[[136 113 132 140 118 128 131 122 128 115 130 109 122 120]
 [126 131 137 121 131 132 128 130 127 157 118 123 115 135]
 [122 139 127 143 128 114 121 142 128 134 126 146 131 130]
 [132 122 134 144 125 113 126 130 122 130 136 134 147 136]]
->
[[122 120 136 113 132 140 118 128 131 122 128 115 130 109]
 [115 135 126 131 137 121 131 132 128 130 127 157 118 123]
 [131 130 122 139 127 143 128 114 121 142 128 134 126 146]
 [147 136 132 122 134 144 125 113 126 130 122 130 136 134]]

[[120 131 122]
 [134 115 113]
 [108 151 149]
 [141 104 106]
 [126 152 150]
 [119 147 141]]
->
[[131 122 120]
 [115 113 134]
 [151 149 108]
 [104 106 141]
 [152 150 126]
 [147 141 119]]

[[127 123 111 143]
 [128 120 105 148]
 [124 132 134 126]
 [129 121 111 142]
 [129 135 148 110]
 [124 124 110 147]
 [131 136 156 101]
 [126 120 103 151]
 [124 121 100 155]
 [129 136 152 106]
 [125 121 106 149]]
->
[[111 143 127 123]
 [105 148 128 120]
 [134 126 124 132]
 [111 142 129 121]
 [148 110 129 135]
 [110 147 124 124]
 [156 101 131 136]
 [103 151 126 120]
 [100 155 124 121]
 [152 106 129 136]
 [106 149 125 121]]

[[107 122 142 108 127 152]
 [115 126 119 110 147 143]
 [121 150 114 115 125 133]]
->
[[127 152 107 122 142 108]
 [147 143 115 126 119 110]
 [125 133 121 150 114 115]]

[[130 132 131]
 [134 103 115]
 [137 118 104]
 [136 132 104]
 [112 131 123]
 [109 127 140]
 [127 114 127]
 [117 102 110]
 [102 114 113]
 [108 125 116]]
->
[[132 131 130]
 [103 115 134]
 [118 104 137]
 [132 104 136]
 [131 123 112]
 [127 140 109]
 [114 127 127]
 [102 110 117]
 [114 113 102]
 [125 116 108]]

[[139 113 121 115 133 121 141 123]
 [133 130 139 131 113 122 131 128]
 [128 123 131 140 113 128 120 132]
 [126 123 134 126 153 136 125 118]
 [128 113 131 138 116 128 114 129]
 [126 122 124 129 156 121 125 119]
 [116 128 131 124 156 128 123 124]
 [141 128 117 123 157 129 141 130]
 [127 132 123 130 126 124 135 126]
 [114 134 122 117 133 125 130 131]
 [131 121 132 122 153 135 122 116]
 [125 125 134 127 124 131 119 130]]
->
[[141 123 139 113 121 115 133 121]
 [131 128 133 130 139 131 113 122]
 [120 132 128 123 131 140 113 128]
 [125 118 126 123 134 126 153 136]
 [114 129 128 113 131 138 116 128]
 [125 119 126 122 124 129 156 121]
 [123 124 116 128 131 124 156 128]
 [141 130 141 128 117 123 157 129]
 [135 126 127 132 123 130 126 124]
 [130 131 114 134 122 117 133 125]
 [122 116 131 121 132 122 153 135]
 [119 130 125 125 134 127 124 131]]

[[150 120 121 122]
 [150 138 103 104]
 [150 120 121 124]
 [150 102 138 138]]
->
[[121 122 150 120]
 [103 104 150 138]
 [121 124 150 120]
 [138 138 150 102]]

[[109 142 131 140 125 124 133 140 143]
 [111 148 148 122 146 105 117 150 121]
 [115 148 153 118 148 106 114 146 119]
 [156  99 107 123 118 154 133 101 118]
 [123 139 146 117 143 112 116 138 121]
 [114 139 130 139 121 129 133 141 144]
 [108 139 130 142 123 129 134 140 144]
 [118 145 147 122 144 106 110 144 122]
 [111 147 151 125 147 105 117 146 122]
 [112 141 128 141 117 128 137 138 143]]
->
[[140 143 109 142 131 140 125 124 133]
 [150 121 111 148 148 122 146 105 117]
 [146 119 115 148 153 118 148 106 114]
 [101 118 156  99 107 123 118 154 133]
 [138 121 123 139 146 117 143 112 116]
 [141 144 114 139 130 139 121 129 133]
 [140 144 108 139 130 142 123 129 134]
 [144 122 118 145 147 122 144 106 110]
 [146 122 111 147 151 125 147 105 117]
 [138 143 112 141 128 141 117 128 137]]

[[112 113 131 108 115 133 114 148]
 [134 132 125 135 129 134 132 125]
 [114 118 140 120 115 131 111 134]
 [146 140 116 144 142 134 139 117]
 [111 114 141 117 118 128 114 145]
 [144 143 107 148 145 121 147 103]]
->
[[114 148 112 113 131 108 115 133]
 [132 125 134 132 125 135 129 134]
 [111 134 114 118 140 120 115 131]
 [139 117 146 140 116 144 142 134]
 [114 145 111 114 141 117 118 128]
 [147 103 144 143 107 148 145 121]]
---
[[133 117  99]
 [141 152 147]]
->
[[ 99 117 133]
 [147 152 141]]

[[140 114 135 137 108 106]
 [140 137 109 108 136 135]
 [142 118 130 130 115 114]]
->
[[106 108 137 135 114 140]
 [135 136 108 109 137 140]
 [114 115 130 130 118 142]]

[[121 137 120 126 129 130 129 127 131 128]
 [136 123 142 130 125 132 135 140 125 122]
 [132 128 134 127 127 133 134 135 127 124]
 [125 129 136 134 126 126 130 137 129 123]
 [129 131 132 127 127 133 134 135 128 124]
 [139 119 137 127 127 130 130 131 124 127]
 [133 122 151 138 124 127 134 148 126 118]
 [132 128 135 127 127 134 134 136 127 124]]
->
[[128 131 127 129 130 129 126 120 137 121]
 [122 125 140 135 132 125 130 142 123 136]
 [124 127 135 134 133 127 127 134 128 132]
 [123 129 137 130 126 126 134 136 129 125]
 [124 128 135 134 133 127 127 132 131 129]
 [127 124 131 130 130 127 127 137 119 139]
 [118 126 148 134 127 124 138 151 122 133]
 [124 127 136 134 134 127 127 135 128 132]]

[[116 115 129 116 131 130 130 130]
 [125 124 120 127 121 121 122 120]
 [143 142 104 141 104 102 107 101]
 [126 125 121 126 122 120 123 120]
 [129 128 117 129 117 116 119 116]
 [130 129 116 131 116 115 118 114]
 [130 130 117 131 117 116 119 115]
 [108 106 137 111 138 139 137 138]]
->
[[130 130 130 131 116 129 115 116]
 [120 122 121 121 127 120 124 125]
 [101 107 102 104 141 104 142 143]
 [120 123 120 122 126 121 125 126]
 [116 119 116 117 129 117 128 129]
 [114 118 115 116 131 116 129 130]
 [115 119 116 117 131 117 130 130]
 [138 137 139 138 111 137 106 108]]

[[155 124 137 142 151 151 135 112 102 121 102]
 [147 138 125 140 127 130 141 141 132 150 140]
 [101 124 154 153 130 115 130 149 135 100 121]
 [156 102 105 156 136  99 122 157 146 105 106]
 [110 111 103 120 134 149 101 114 135 104 127]]
->
[[102 121 102 112 135 151 151 142 137 124 155]
 [140 150 132 141 141 130 127 140 125 138 147]
 [121 100 135 149 130 115 130 153 154 124 101]
 [106 105 146 157 122  99 136 156 105 102 156]
 [127 104 135 114 101 149 134 120 103 111 110]]

[[119 151 113]
 [124  99 132]
 [120 117 125]]
->
[[113 151 119]
 [132  99 124]
 [125 117 120]]
---
[[154 119 147 103]
 [126 142 119 129]
 [132 144 118 130]]
->
[[119 147]
 [142 119]]

[[146 145 148 152]
 [128 128 150 131]]
->
[[145 148]
 [128 150]]

[[123 122 124]
 [103 143 103]
 [117 130 118]
 [148  99 149]]
->
[[122 124]
 [143 103]]

[[141 138 103 146]
 [150 138 103 149]]
->
[[138 103]
 [138 103]]

[[130 110 150]
 [101 147 118]]
->
[[110 150]
 [147 118]]

[[140 129 117 139]
 [123 136 114 132]
 [145 126 141 128]
 [137 128 136 127]
 [119 132 150 126]]
->
[[129 117]
 [136 114]]
